Each path below is one point turned by a fixed rotation once a step. After each direction that follows a path, write how fast that rotation turns it, in deg/step (0 if it stays still).
Each turn is a multiple of 5 degrees from 10 to 175, or 0.
Path 1:
[ 29.0  20.1 -12.9 -20.4   5.9 -19.0  -7.6  -2.8  23.2  -3.9   0.9 -11.1
  24.7  17.3 -20.9   7.2 -32.4 -10.3   6.2   4.3 -19.1 -23.3 -11.0  -1.1
  16.7  -4.1 -12.4  23.9 -10.3   3.3  -2.5  -1.3  18.9   2.9   5.0  13.5
  -1.8  30.9  -2.3  -2.0 -26.6  -3.6   0.2]
[ 42.8  12.5 -26.4 -23.1   8.4 -13.6  -8.7 -14.1  19.3  -8.4   1.4 -14.4
  10.6  16.8 -18.5   8.7 -29.0  -9.6   2.6   8.2 -23.7 -29.3   0.5 -12.9
  17.3  -3.5 -15.4  17.4 -10.5   1.1   2.7   8.4  12.5  13.0   1.6  10.7
  -9.0  19.1  -4.5  -0.7 -17.6   4.5 -12.1]
[ 31.6  25.2 -22.0 -19.3  -5.3 -13.4 -11.8 -11.5  15.3   5.7   8.9 -14.0
  22.3  14.1 -18.9   4.9 -20.7  -5.3   1.9   8.5 -31.0 -22.7  -9.2  -7.3
  10.9  -4.4 -18.5  14.1  -9.9   5.7   3.8  -5.7  24.6  11.2   2.1   9.1
  -9.6  19.9  -8.4 -12.9 -27.8  -5.0 -16.7]
[ 38.9  12.2 -18.0 -22.9   6.6 -16.9 -10.0  -7.3  24.2   3.0  -0.9  -9.8
  24.7  16.9 -10.2   0.8 -26.3 -11.5  11.8  -1.7 -21.8 -23.3  -1.6   1.5
  12.0  -4.3 -10.7  20.1  -6.3  -7.8   2.0   5.8  24.3   5.0  15.7   7.6
  -6.0  26.1  -1.1 -10.4 -29.5  -3.7  -8.3]
[ 35.5  23.1 -20.5 -16.6   9.0 -17.9  -7.6 -17.3  20.9  -2.3  -4.0 -11.6
  12.9  23.2 -26.8  12.8 -26.0 -11.6   5.0   5.2 -17.7 -26.1  -7.6  -1.1
   9.5  -0.1 -13.8  19.6  -6.7   4.4  -7.4   2.5  18.7   9.5   5.7   6.9
 -10.9  24.3 -12.0  -2.8 -18.5   0.1  -4.0]
[ 30.0  16.3 -16.8 -24.0   0.7 -12.4 -10.5  -1.9  18.8  -6.2   7.5 -16.8
  22.7  11.9 -19.5   6.6 -31.4  -7.4   1.7  10.7 -26.6 -24.2  -9.4  -9.9
  20.6  -5.4 -16.7  21.1 -12.7   4.4   4.9  -2.3  15.4   6.8  -1.3  16.4
  -4.2  26.9   1.9   0.0 -24.9  -2.4 -10.3]
[ 43.6  15.1 -27.7 -23.1   3.4 -11.6 -12.8 -16.0  19.1   1.2   3.8 -12.6
  14.6  15.6 -12.2   3.1 -21.9  -8.3   4.1   5.0 -29.1 -26.9   1.4  -9.6
  10.8  -2.9 -14.5  12.7  -8.2  -4.7   6.2   7.6  19.7  14.3   8.5   6.5
 -12.1  16.5  -5.2  -9.5 -23.8   0.4 -19.3]
[ 29.9  28.5 -17.7 -16.0  -0.3 -19.2 -10.3 -11.9  19.0   7.4   3.1  -9.5
  24.6  19.3 -20.2   5.8 -23.0  -8.5   6.8   2.1 -23.4 -22.5 -11.0   3.3
   6.8  -2.0 -15.2  16.7  -6.5   3.2  -3.3  -5.2  27.2   7.1   9.5   7.0
  -8.9  25.6 -10.3 -12.2 -30.3  -7.2  -7.1]
[ 37.6  11.6 -15.3 -21.9  12.0 -19.1  -9.1  -6.1  25.0  -6.9  -1.7 -11.2
  18.8  19.2 -16.5   7.0 -33.3 -13.1   6.6   1.6 -17.9 -26.4  -4.6  -1.9
  16.0  -3.8 -10.5  23.7  -8.6  -2.1  -0.5   7.1  16.4   5.2   7.4  11.4
  -4.4  29.0  -0.3  -1.5 -23.4   0.5  -1.4]
[ 35.5  22.6 -25.0 -19.4   3.0 -13.8 -10.2 -16.7  15.7  -3.8   2.6 -14.5
  11.4  17.7 -24.2  11.7 -26.2  -7.2   0.0  12.8 -25.4 -27.1  -6.1 -12.2
  13.1  -2.0 -16.5  16.3 -12.2   7.8   0.8   0.2  14.8  13.7  -1.6   9.5
 -11.4  19.2 -11.5  -1.9 -17.7   3.4 -13.7]
[ 31.7  17.3 -19.8 -23.6  -3.2 -11.5 -11.8  -4.2  18.8   3.4   9.4 -12.9
  26.9  10.7 -12.2   1.0 -25.2  -5.4   4.1   6.7 -30.1 -22.6  -4.8  -7.7
  16.0  -6.6 -16.6  17.4  -9.4  -2.5   9.6  -0.2  22.8   7.9   6.0  11.1
  -5.5  22.3   2.2 -10.4 -29.4  -4.8 -15.1]
[ 43.2  15.7 -22.5 -19.1   9.3 -16.9 -11.5 -17.1  23.2   3.8  -2.4  -7.3
  16.4  19.9 -14.2   3.8 -21.3 -11.6   8.0  -2.6 -21.2 -25.8   0.0  -0.1
   7.5  -2.1 -11.5  16.3  -6.8  -5.8  -2.2   7.7  23.6   9.0  14.0   5.3
 -10.8  21.3  -8.6 -12.4 -24.1  -0.6 -10.7]
[ 28.7  26.1 -15.6 -17.1   4.8 -19.4  -8.4  -8.1  20.2  -0.6   0.2 -12.5
  21.2  19.9 -25.1  11.7 -28.6 -10.3   4.2   6.2 -19.0 -23.0 -14.1   0.4
  12.6  -1.1 -13.7  22.8  -8.8   7.8  -5.2  -4.7  20.9   6.3   2.5  10.4
  -6.4  29.7  -9.7  -3.0 -24.3  -2.1  -0.6]
[ 38.2   9.7 -22.0 -25.6   8.5 -13.1 -10.4  -7.1  21.6  -7.3   2.7 -15.8
  17.6  13.4 -15.4   6.5 -32.3  -9.1   3.7   8.4 -25.2 -26.9  -1.3 -12.9
  21.8  -6.1 -14.9  18.6 -12.3   0.5   6.7   6.3  12.9   9.1   3.2  12.9
  -5.4  24.0   2.7   0.5 -22.0   0.9 -10.9]
[ 36.5  24.0 -27.9 -17.6  -3.2 -13.3 -10.2 -18.3  16.1   5.5   5.4 -11.5
  15.7  17.5 -19.1   7.6 -18.6  -5.7   3.6   8.9 -29.0 -25.4  -4.6  -8.1
   7.1  -3.3 -19.3  12.7  -9.9   3.8   1.8   0.4  22.9  14.4   4.0   7.1
 -13.2  16.1 -11.5 -11.8 -25.1  -0.5 -17.9]
[ 31.9  19.7 -14.0 -20.3   1.8 -17.3 -10.3  -4.7  22.4   5.4   3.4 -10.3
  29.4  15.0 -13.1   1.2 -26.6  -9.1   9.6   0.0 -23.4 -22.5  -6.7   2.9
  12.3  -3.8 -12.6  20.1  -7.6  -4.2   2.5  -1.9  25.6   3.8  12.4   7.9
  -6.9  28.7  -1.3 -11.7 -31.6  -7.7  -7.6]
[ 41.5  15.9 -21.8 -18.8  13.3 -18.0  -7.7 -16.3  23.2  -4.4  -6.3 -10.9
  12.8  22.6 -21.1  12.0 -27.9 -13.5   5.9   2.9 -16.6 -29.0  -3.1  -3.3
  11.0  -1.6 -11.3  19.9  -9.0   1.5  -4.9   8.0  15.7   9.9   7.6   8.5
  -7.6  23.9  -9.6  -2.1 -18.2   3.6  -4.2]
[ 29.0  24.1 -17.9 -20.0  -2.9 -13.8 -10.4  -8.0  17.5  -2.7   7.0 -16.6
  19.2  14.4 -24.5  10.4 -28.5  -5.4   0.1  13.1 -26.3 -24.4 -12.3  -9.5
  17.3  -4.8 -18.8  19.1 -12.5  10.5   2.0  -5.3  16.0  10.2  -3.7  14.1
  -6.0  25.0  -7.8  -1.5 -24.1  -0.7  -9.9]
[ 40.4  10.5 -24.2 -24.4   4.4 -12.7 -11.7  -9.4  20.4   0.0   6.1 -12.1
  22.2  11.9  -8.2   0.8 -25.1  -9.8   8.1   4.0 -28.9 -25.5   0.7  -9.6
  16.2  -4.6 -14.6  15.2 -10.1  -6.3   9.3   7.1  19.3   9.3   8.5   9.9
  -7.2  19.8   2.4 -10.1 -26.8  -1.8 -18.1]
[  4.3   3.7  -6.3   3.8   1.7  -0.4   0.1 -10.5  -2.0   1.4  -3.4   0.8
  -8.5   5.2  -4.5   4.1   4.9  -0.3  -1.9   0.9   1.6  -2.1   1.5  -1.4
  -6.1   3.0  -1.2  -3.1   0.8   3.2  -4.8   1.5   0.4   4.7  -0.8  -3.8
  -5.6  -5.2 -10.1  -0.9   5.4   3.9  -2.6] => 145
[-3.4  6.6  5.8 -1.9  4.4  1.0 -6.0 -5.0  2.6 -0.6  3.3  8.9  5.0 -5.1
  0.9 -0.4  0.6  0.2 -0.9 -1.1  4.1  3.6  1.3  4.8  1.7  2.7 -1.8  0.0
  0.2  0.4  1.3  8.3 -1.6 -0.6 -2.6  3.0  1.0  0.9 -3.7  5.0  8.4 -6.9
 -9.8] => 0
[-0.6 -1.7 -1.7 -2.1 -0.5  2.4  0.2  1.7 -2.3 -7.6  2.5 -4.6 -4.6 -2.4
 -3.7  3.8 -4.7  1.2 -5.1  7.8 -1.7 -2.0 -0.8 -8.8  6.3 -1.1 -2.2  0.5
 -4.2  5.5  2.8  0.3 -8.1  2.7 -8.6  4.2  1.7 -1.6  2.1  7.6  5.5  3.1
 -1.8] => 90
